m =
[[127, 125, 126, 122, 134, 131, 127, 131, 126, 125, 131, 131, 126, 128, 130, 127],
 [129, 125, 127, 125, 123, 120, 125, 126, 128, 123, 124, 122, 130, 127, 129, 135],
 [128, 144, 122, 133, 127, 143, 137, 126, 147, 142, 122, 134, 150, 131, 126, 124],
 [129, 131, 130, 131, 131, 135, 130, 127, 129, 131, 130, 131, 121, 125, 128, 122],
 [129, 122, 126, 119, 136, 130, 127, 132, 126, 125, 131, 131, 125, 130, 130, 127],
 [127, 143, 125, 134, 128, 143, 136, 123, 149, 141, 123, 134, 150, 131, 127, 124],
 [125, 131, 128, 131, 129, 130, 130, 124, 128, 129, 130, 131, 129, 125, 128, 128],
 [127, 125, 127, 123, 134, 131, 128, 130, 126, 125, 130, 131, 126, 129, 129, 127],
 [124, 132, 128, 133, 128, 130, 130, 123, 128, 130, 130, 132, 130, 125, 128, 129],
 [130, 126, 127, 125, 124, 122, 126, 127, 128, 123, 125, 123, 129, 127, 129, 133],
 [130, 120, 125, 117, 138, 130, 126, 134, 125, 123, 131, 130, 124, 131, 131, 126],
 [134, 143, 113, 128, 119, 144, 142, 138, 139, 146, 118, 138, 154, 134, 122, 122],
 [129, 123, 130, 131, 125, 130, 128, 123, 128, 123, 132, 125, 131, 128, 127, 127],
 [129, 143, 122, 132, 126, 143, 138, 127, 146, 143, 121, 135, 151, 132, 125, 124],
 [122, 137, 129, 139, 124, 130, 131, 120, 129, 133, 130, 132, 132, 122, 126, 129]]
The entry in the bottom-left corner: 122
Give the third smallest entry.
118
The entry directly below the largest entry: 131
The bottom entry of the column that holds the largest entry: 132
Give the 1st entry on the diagonal from the top-right corner.
127
The first entry, reading row by row -> 127
Give the 3rd entry on the main diagonal.
122
The second entry on the main diagonal: 125
The 2nd entry on the diagonal from the top-right corner -> 129
Give the bottom entry of the column that holds the smallest entry.
129
Give the last entry, reading row by row.
129
Give the largest entry in the first row.
134
Give the top entry of the column that holds the smallest entry.
126
The smallest entry in the first row: 122
Give the smallest entry in the last row.
120
Give the largest entry in the last column.
135
The entry just right of the smallest entry -> 128
The entry directly above 149: 126
The fifth entry from the end, reading row by row -> 132
Give the top entry of the column that holds the largest entry.
126
The smallest entry is 113
The maximum: 154
Give the entry just right of the largest entry.
134
Give the entry directly above 141.
125
Give the entry just left of the smallest entry.
143
Give the entry just left of the largest entry.
138
Give the last entry in the row that holds the smallest entry.
122

[[126, 124, 124, 132, 130, 143],
 [133, 128, 136, 143, 133, 136],
 [131, 137, 133, 126, 125, 114],
 [125, 125, 126, 132, 120, 136],
 [124, 138, 115, 107, 131, 130],
 [134, 124, 135, 137, 128, 133],
 [145, 135, 130, 125, 130, 137],
 [115, 106, 133, 139, 148, 124],
 [124, 132, 131, 132, 128, 130],
 [107, 113, 123, 127, 116, 122],
 [120, 111, 121, 121, 129, 139],
 [113, 107, 132, 138, 147, 124],
 [130, 130, 139, 133, 131, 121]]
Indices start at 0.
The entry in row 0 and column 0 -> 126
Which number is the entry in row 0 and column 2?
A: 124
Which number is the entry in the bottom-left corner?
A: 130
The top entry of the column that holds the smallest entry -> 124
The entry in row 1 and column 0: 133
The top-right entry: 143
The maximum is 148
The entry directly below the largest entry: 128
The entry at row 2, column 2 is 133
The entry just left of the smallest entry is 115
Which number is the entry directly above the largest entry?
A: 130
Which number is the entry at row 1, column 2?
A: 136
Which number is the entry directly above the smallest entry?
A: 135
The entry in row 2 and column 0: 131
The bottom-right entry is 121
The entry in row 1 and column 1 is 128
Which number is the entry just left of the largest entry?
A: 139
The entry at row 2, column 1 is 137
Which number is the entry just right of 127?
A: 116
Which number is the bottom entry of the column that holds the smallest entry?
A: 130
